Rotation paths and how fast each direction turns (degrees a step)
Each turn is a multiple of 5 degrees from 10 to 175, or 0.
Each row of a path follows its step; steps can be skipped.

step 0: [ -7  -2  -9  -1  -3  12  10  14  -7  15   1  -2 -20 -12   6   6 -11 -22
  31  -1   7  17  16   8   3  19  27 -16  -2   5 -12 -23 -18   6   6   6
   0   5   1  -5   1 -10  -1   8  11   4  -1   8   1 -18 -14   7  -5  12
   6  -7 -11  -6]
step 1: [ -1   6 -11   2  -6  10   7   5   4  21  -4  14 -14  17 -15   5 -20   1
 -18   2   7   1  -2   6   0   2  11 -13   2   7  10   4 -10   4  27 -16
   5   3  -6 -25  11  -8 -14 -10 -19 -17  -9  -7  19  -1  12  20   0  -2
 -16  11  -4   1]
step 2: [ -7   1   0 -11   2  -1   3  -1 -12 -23  11  14   8   4 -19  10  -5  -8
   3  19  14  14   4 -10 -10 -23   8 -13 -16   4   2  -1  -4  12   4   6
   3  -3  -9 -18 -17  15  -2  -2 -19  -5  15  -4  -9   8  18   3  20   8
  23  -8 -21   3]
step 3: [ -8 -19  -2  -4  -4 -10  26  21 -16  11  -5   4  -3  -4  -8   2  -4   5
  16  22  15   9   8  13  -8  -1 -25 -11  10  15 -17   3  -8   0  -4  -5
 -17   7   3  -5   3  -3   8   0  19  12   5  13  -4  -2   0  19  -2  -7
  -6  -4 -18  12]
step 6: [ -2   0  -5   4  15  -2  -1   0  -2   9 -11   9   9   9 -12  21  -6   0
  15  -8  17  10  10  20 -22  -2   1   4 -21   5  -8 -12  -7  -5   1  -7
  -8  -7 -16 -15   9  -5   3  -4  -2 -16  -6  24   9   7   4   3   2 -27
  12 -15 -27   7]
step 11: [  4   4  -8   2 -10  -5  17   1   7  11  -7   5  -5   9 -21   2 -13 -16
   8  -1   3 -15  -3 -16 -11  -2 -15  -8 -10  11 -16 -14   3 -10  14   2
   3   3  21 -30  -2  -9  -7 -13   0 -12 -10  15   9  26  19   6  11  12
  -1   3   8   4]
step 12: [ 19  -8  -7 -15  10  -9   3  22  -7 -25  -2   9  -1 -15 -12 -16  -8  -1
   7  15  -1  12  -1   6  -5  -4  -3  -3 -34  -9  -1  -3  -3  -6  -8   6
  15 -10  -6 -17  -1 -11 -19  -7  -2  -2  10  -9  -2 -10  19   2  -7   7
  -7 -20 -19   7]
step 13: [-13 -12   2   0   1   2   6  18  -7   0   0  -6 -28 -20 -19  -2  -3  -6
   6   7  -4  -1 -10  12   0   0   4 -29  28  -5   2  -3 -14  24  14   7
 -13  -4  10  -3   1 -15   4   1  20  -6  10  -4   9  -2  -7  -5   3   3
   2 -18 -13  15]
step 16: [  3   4  -3  -3  -4  10  12  21  -3  13  -2   9  -7  -4   6  10  -3 -10
   3   3  17  19  17  13  -8   0  -4   4 -10  -9   4 -13  -4  -2  -2  13
 -23  -6  11  -2  -2 -32  -8  -3  28   0   1   8  14   7  12  20   6   2
   1 -17 -19  -5]
[-1 -1  6 -1 -1  2  4  0  1  2 -1  2  1  1  3  0  2  3  0 -3  4  0 -2  7
  5  0  1  1 -2 -5  1 -3  2  0 -3 -2 -5 -1  4  6  2  5 -1 -5 -2  0 -2  2
  3  3  2 -3  0 -4  4 -5  2 -1]
35
[-2 -1  2  0  6  6 -1  5  1  5  2 -1  0  5 -1 -6  2 -1  1  0  1  1  4 -2
  1 -6 -4 -3 -1  2 -5  0  0  2 -1 -2  0  1 -7  4 -1  2  0  0 -4  0 -1  5
 -1 -3  1 -1  4 -4  0  6  0 -1]
20
[ 2  0 -1  3 -5 -3  8 -2 -4 -2 -2  0 -2  2 -4 -4  4 -1  6 -4  3 -1  0 -2
  0  0 -3  3 -2 -1 -2 -3 -2 -6  0  1 -2 -2 -3  1 -2  1  1  1  2  8 -5 -2
  0  0  1 -1  2  3 -2  4 -2 -2]
90
[-4  0  3 -3  1 -1  3 -5 -1  1 -1 -4  0 -3  2 -4 -4 -3 -2  2  2 -1  7  4
  2  3 -3  2  2  1  1  1 -2 -1 -3  2  4 -1 -2  2  2 -1  2  4  2 -6  0 -2
  8  0  3 -4 -2  2  2  3 -6  0]
115
[-3 -4 -1  2 -1  4 -5 -1 -3  1 -4 -1 -2 -5 -1 -1  3  0  5  1 -6  0  0 -4
  3  4  5 -3  3 -4  2 -1 -1 -2 -3  1 -3  4 -3  0  8  3  1 -1 -4 -1 -5 -2
  2 -2 -2  0  2 -1 -3  0 -1 -1]
80
[-2 -1  0  3 -1  4  7  2 -1 -4  1 -1  3  1  3  0 -4  0 -4 -2  0 -2 -4 -2
 -4 -2  3 -4 -3 -2  0  2  0 -2 -4 -1  5 -1  3 -2  1  3  3 -5 -2 -5  2 -2
  1  1  2  0  0  2 -3  7  4 -5]
110

step 0: [-10  -2   2 -19  19  -3  -2   2  -1  11  25   4 -14   4  13  12   3   1
  16   8  -1 -17  -5   2   0   4  -5  -9  12 -13   0  -7   0  15   6   3
  -8  15  -3 -20   7   5   0  -1   6  19  17 -20  -4  23  -9  -3   5   3
  18   8  13  13]
step 4: [  7  10 -26 -10  -4 -10  16 -16   6 -11  -1   6 -12   3  13   3   7 -12
  12  16  -1 -12   4  -6  -1   1  -5   4   7  14  -2   4 -13  -7  -8   5
 -19   2  -4   1 -12 -25  -6  15  -2  -3   2  25   8   7  -9  11  12   7
   7  10 -25   2]
step 7: [ -8   4   4  21  14   4  -1   6 -14 -18 -25   3  -8  17 -10  12  -3   9
  -5   1   6 -13  11   2   5   6  15  -7  -1   6   8   5   4  15 -15 -10
 -14 -23  -8  11 -20  16  13  -5  -8   7  -3  -2  -6  -8  -8  -1 -19  -4
  -3 -12  -7 -12]
step 9: [  4   9  -5   9   3   4 -21  -5   1 -12 -10   3  -2   2 -13 -15 -14   2
   1 -10  -4  27 -15  11 -14   4 -15 -13 -12  -3  -7  18  -5  -9  11   6
 -11  18  -8  -2 -13  -1  24   3   4 -19  -6   2  -5 -17 -11   1   0   6
  -3 -12  -6  19]
step 11: [-17   5  11   5   9  -4  -9  -1   8   3   8 -10   5  -2  -8  21 -11  31
  15   0  -5  -4 -21 -12  -8  -6  10 -12  18   7 -10  -2 -14   2  17   1
  20   4   4  15   0  12 -19  -1   9  -4 -25 -10  -4  -5  -2   2  -3   5
   0  -2  -6  -2]
step 13: [ 11  11  29 -11   6  -8   6  13   8  -3 -14  -6  -4  -1   4  -7 -11  -7
 -21  -8  23   2  -9  12  -4   0   5   8  -1 -13  -7   3  -6 -11  -4   6
  20  -5 -10  -6   8   9  -3  24  16 -11 -12  -7   9  20  -3   0  -7  -9
  -6 -13  12  -8]
step 14: [ 14  -8   1  -6 -16  -2  -1  -3  12 -13 -16  18  27 -24   7  -2   5   4
   4  18  -6  -3   6   0   3 -18  -6   0 -14   0   2   6   8 -23  -3  -4
  -2   5   2 -16   3  11 -24  -3 -18 -12   3   0   7   8  14 -19  -7  -3
   6  -3 -10   6]
step 15: [ -7   7  10 -11   0   8   8   2  -4  11  -2  -3 -14  25  17   3 -11  22
  -1  12   5 -16  -1 -14   7 -16   0   6  -7   3  -1   2  -3  -5  -4 -16
  -9  10   9 -13 -19  -2   7   7  -3   5   4  10  17 -23  -4  -9 -32 -14
  -1  -6  -3   0]
step 17: [-12  -6  -6 -17   8  16  -4 -10 -19 -10  14  -6   4   4  -4  -2 -15 -20
   8   1  20  18  -3  23 -25  -6  27 -12  -9   7   5 -13  14  -5  15  -7
  -1   5   1 -14 -15   3   6   2   4   1  -1   2  -5   1  -1  10  -9   6
   7  -6   6   7]
[ 0 -1  1  0  6  0 -1  0 -1 -3  3 -1 -5  4  0  3 -2  0 -1  5 -2  3 -7  4
  1 -2  6  0  1 -2  0 -1  2  0 -4  3  3  5  0 -6 -1  2  0  3  2  1 -2  2
  2 -4 -3  3  0 -5 -5 -2 -2 -2]
175
[ 2 -6  5 -2  0  1  4 -2 -2 -1  3 -1 -2  4  3  2  3 -4  0  5  3  5  3 -2
 -2  4  2  7 -4  1  1  0  2  3  2  0 -4 -1 -1  1  1  2 -3  4 -3  2  0  2
  1 -5  0  1 -1  7  5  1 -3  1]
25
[ 2 -4  2 -2  2 -2  3  7  0  3  6  2 -4  5 -7  0  0  0  2 -5 -2 -4  3 -1
  2  1  3  3 -2 -3  1  1 -1 -1  2  0 -1 -2  1  0  0 -3  0  3 -1  0 -2  0
  0  5 -2 -4 -4 -1 -6  2  3  4]
140
[ 1  5  1  1  4  0 -4 -2 -1  4 -2 -1 -1 -1 -1  5  3 -3 -4  0 -1 -1  2  4
  0  2  4  0  1 -3  1  0 -2 -2 -5  5 -7 -2  0  1 -1 -8 -3 -4  0  0  1  2
 -6 -3 -1  0  1  3  0  6  0  2]
20
[ 0  3 -1 -5 -3  4  4  3  6  3  1  1  0 -1  3  6 -3  0 -4  2 -5  1 -3  0
  1 -3  0  1 -3  4  2  1  3  0 -4 -2  0 -2 -1  2  4 -4 -3  4  2 -6 -2 -7
  1  2 -6  1  0 -1  2  1 -2  0]
35
[-2  2 -2  2 -3 -2  2  0 -2  0  0 -3 -1 -4 -1  3 -3  0  6 -1  4 -3 -2 -1
 -1 -1  4 -2  0 -1 -1  0  9  0  8  3  2 -4  2 -2  1 -3  2  4  2  4 -3  1
 -1 -2 -3  0  4  0  3  7  1 -2]
60
[-1  3 -2 -1  1 -3 -5 -3  2  0  0 -3 -1  0  0  1  5 -4 -6  2 -3 -2  2 -6
 -4 -1 -1  2  1 -4  3  0  0 -1  0 -3  3  5  5  6 -2  0  7  7  0  3  0 -1
  2  2 -4  2  0  2 -1  0  1  4]
95
